128 stands for zero in the data rows.
Here are some points:
[ 88 156 122 150 119 117  65 146 173 145 123 202  77 112 145 123 152]
[125 120 207 160 135 138 130  96 131 186 191 125 132  77 124 112 119]
[ 71 101 171  89 155 145 121 105 123 158 170  93  83 120  82  99  96]
[ 76  97 153 166 151 121 116  78  99  94 151 150 182 133  95 101 175]
[ 88  98 146  89 118 125 169  88 100 129 169  90 136  64 121  90  88]
[ 94 106 114  89 122 218 111 148 106 128 166  94  96 143  99  93 146]
[128 137 122  95 123 237 120 174 113 119 132 110  98 164 114 106 137]
[ 88 114 179 125 120 114 136  93 133 190 189 121  95  71 120 110 104]
[126 181 124 103 117 121  91 168 119 120 132 157  93 116 215 114 175]
[ 94 107 109  84 137 110 145  92 101 110 198  97 155  71 113  92 103]
[126 129 137 129 112 148  62 145 182 133 166 146  80  67 153  88 109]
[124 104 167 161 103 125 105  98 153 177 199 121 110  74 119  98  93]
[ 86 123 161  93 122 120 155 107 108 201 179 106 141  78 107 151  94]
[155 170 101 150 123 141  98 149 144 124 133 134  60  81 180  67 134]
[ 92 147 114 115 114 117  69 142  99  99 139 152  78  72 179  96 163]
[115 121 184 147 181 106 142  97 136 174 180 111  85  86 108 157 100]
[151 177 113 142 114 116  86 156 103 116 120 115  85  80 205  94 110]
[109 138 149  86 121 125 158 117 104 192 171  97 107  67 105 168  91]
[ 86 105 145 152 151 102 145  84 100 150 182 101 136  53 100 105 105]
[108 141 134 171 124 101  94  87 181 144 138 149  78 150 108 190 172]
[ 63 126 125 102 111  95 118  90 118 102 130  96  85  54 139  91 151]
[ 92 150 138 128 119 108  54 114 159 147 122 195  66 121 149 155 122]
[161 156 104  88 150 170 169 134  99 151 152 103  93  89 143 200 114]
[ 86 125 174 165 106 115 110  82 143 171 157 142  68  71 115 147 132]
[ 86 117 125 125 192 119 161  85  77 116 179 104 106  71 117 119 122]
[ 99 144 199 161 139 130 108 137 163 138 158 200 104  96  94  98 123]
[149 144 109  77 139 206 122 151 151 132 114  79  78 103 138 113  85]
[156 164 124 108 126 116  89 167 128 110 133 136 104 102 225 109 169]
[ 86 126 156 128 121 102 132  86 108 174 179 100 121  52 121 148  87]
[ 92 116 171 103 113 130 144 106 122 186 202 102 106  79 114 102  99]
[ 86 114 147 109 144 108 128  91 106 155 217 103  93  92 118  87 117]
[151 176 124 112 119 119  99 164 124 119 129 143 103 108 229 114 170]
[145 163 118  78 211 113 147 111 107 104 141 110  74 130 131 175 144]
[132 138 126 142  80 129  85 146 180 134 122 157  76  57 151  83 114]
[123 116 113 134 141 111  79 141 114 105 138 145  58  70 195  95 153]
[111 113 131 158 120 112 122 122 100  94 121  98 154  28 130  90  83]
[104  85 108 105  91  93  98  97 107 113 166 101 152  61 109  78 148]
[128 135 166 196 143 131  84  88 154 126 123 155  60  76 138 129 132]
Here are 16 more points, each followed by its number:
[ 78 105 176 159 142  85 127  96 142 185 174 145  73 138 145 130 145] 0
[ 81 101 121 107 177 123 153  90 107 131 176  75 168  84 104  92 117] 1
[ 98  80 143 108 162 124 140 113 123 153 180  78  91  66 112  90  99] 2
[ 86 136 205 156 142 112 108  79 129 139 149 121  92  75 123 157 167] 3
[142 177 122  81 123 212 135 188 111 115 125  99  95 116 141 103 118] 4
[152 189 116  77 143 203 147 177 114 109 126 104  92 113 145 139 116] 5
[131 140 151 159 114 111  64 118 175 145 158 154  72  72 149  87 115] 6
[121 130  91  66 121 188 128 173 107 120 135  91 100  90  90  89  99] 7
[ 74 103 119 119 151 105 148  73  96 127 175  88 160  80 102  89 144] 8
[ 96 158 162 138 115 124 141 103 127 176 168 116  81  42 131 119  95] 9
[158 147 173 180 115 141  97 129 164 101 144 130  69  72 153  94  98] 10
[103 114 165 111 125 108 160  95 115 205 186 114 146  73 113 148 108] 11
[163 162 108  89 200 101 123 157 108 105 107  89  96 121 145 184 111] 12
[ 96 124 177 143 132 114 137  87 128 188 182 118  83  68 118 143 101] 13
[ 76 157 152 143 128 100  74 116 175 161 123 194  82 101 136 143 138] 14
[132 139 140 108 123 131  58 137 207 141 135 162 115  89 187 108 131] 15
Which of these numbered points is nearest to each point below, ignoring the 3 directions in which the first points spread most? Its number follows each.
[144 142 168 132 106 150 114  82 154  96 118  96 107  61 167  81  82] > 10
[103 139 158 151 166 125  73 149 146 104 159 123  56  63 151 130 133] > 2
[ 86 123 173 124 116 113 143  88 118 184 189 107  99  73 110 138  92] > 13
[152 192 122  92 122 200 147 181 114 109 137 108  90 135 138 171 129] > 5
[ 92 109 184 134 139 111 142  91 126 175 193 119  89  74 116 112 102] > 13
[171 168 123 153 110 125  84 146 155 109 125 126  82  70 182  86  97] > 10
[ 74  94 134 124 172 101 157 112 117  93 162  84 175  72 114  96 134] > 1
[ 97 101 132 116 174 110 104 142 106 132 213 133 110  75 106  91  95] > 2
[104 114 162 102 134 114 142  99 101 199 193 104 104  79 112 130  95] > 13
[168 182 121  91 193 153 145 153 120 119 134 116  88 105 176 177 118] > 12
[102 131 116  73 121 178 123 155  95 114 124  89  85  58 115  88 106] > 7
[128 119 151 123 184 112 143  94 120 171 179  98  81  78 125 175  95] > 13
[132 140 143 145 110 129  68 125 175 131 158 149  71  59 162  99 103] > 6
[ 87 118 165 105 113 117 149 101 109 201 190 111 145  82 108 131  96] > 11
[129 148 124  74 208 119 164 120  94 101 135  99  72  96 153 134 136] > 12
[ 79 123 171 135 132 108 140  80 106 186 182 114 116  71 105 147 108] > 13
[ 98 117 112  73 143 150 145 137  90 112 133  87  91  51 131  93  90] > 2
[127 124 142 134 112 154  69 130 167 131 173 157  86  67 163  86  91] > 6
[ 84 100 120 136  94 136  70  91  98 136 125 159 121 115 102  91 206] > 8
[ 89 123 152 104 119 109 146 103 109 198 208 109 135  87 112 134 100] > 11
[ 67 106 128 120 152 106 142  75  96 124 176  99 148  82  94  79 145] > 8
[106 122 143 165 107 115  68 130 180 148 152 182  80  85 116  87 129] > 7
[102 145 175 106 120 141 146  96 131 171 170  89  76  69 108 116  85] > 9
[ 81 123 159 162  97 114 115 101 152 174 165 142  61  97 100 171 140] > 13
[117 133 116  64 212 112 160 100 102 110 132  95  86  89 128 125 132] > 12
[108 114 193 147 154 118 139  83  72 159 171  96 108  82 110 132  97] > 13
[ 95 106 113  87 128 219 109 153 113 118 159  99  87 156 111  95 139] > 7
[ 59 141 100  77  86 123  84 141 107 109 132 170 115 105 144  97 173] > 14
[ 83 128  97  74 148 133 135 110  79 169 169  79  73 114 100 127 124] > 14
[117  99 180 150 114 128 108 115 164 148 205 140  83  79 116  98 103] > 6
[138 105 149 133 100 123  72 120 126 100  86 166  80  83 190 118 165] > 3
[ 71  92 132 124 145 103 143  77  99 120 171  89 154  77 100  85 147] > 8
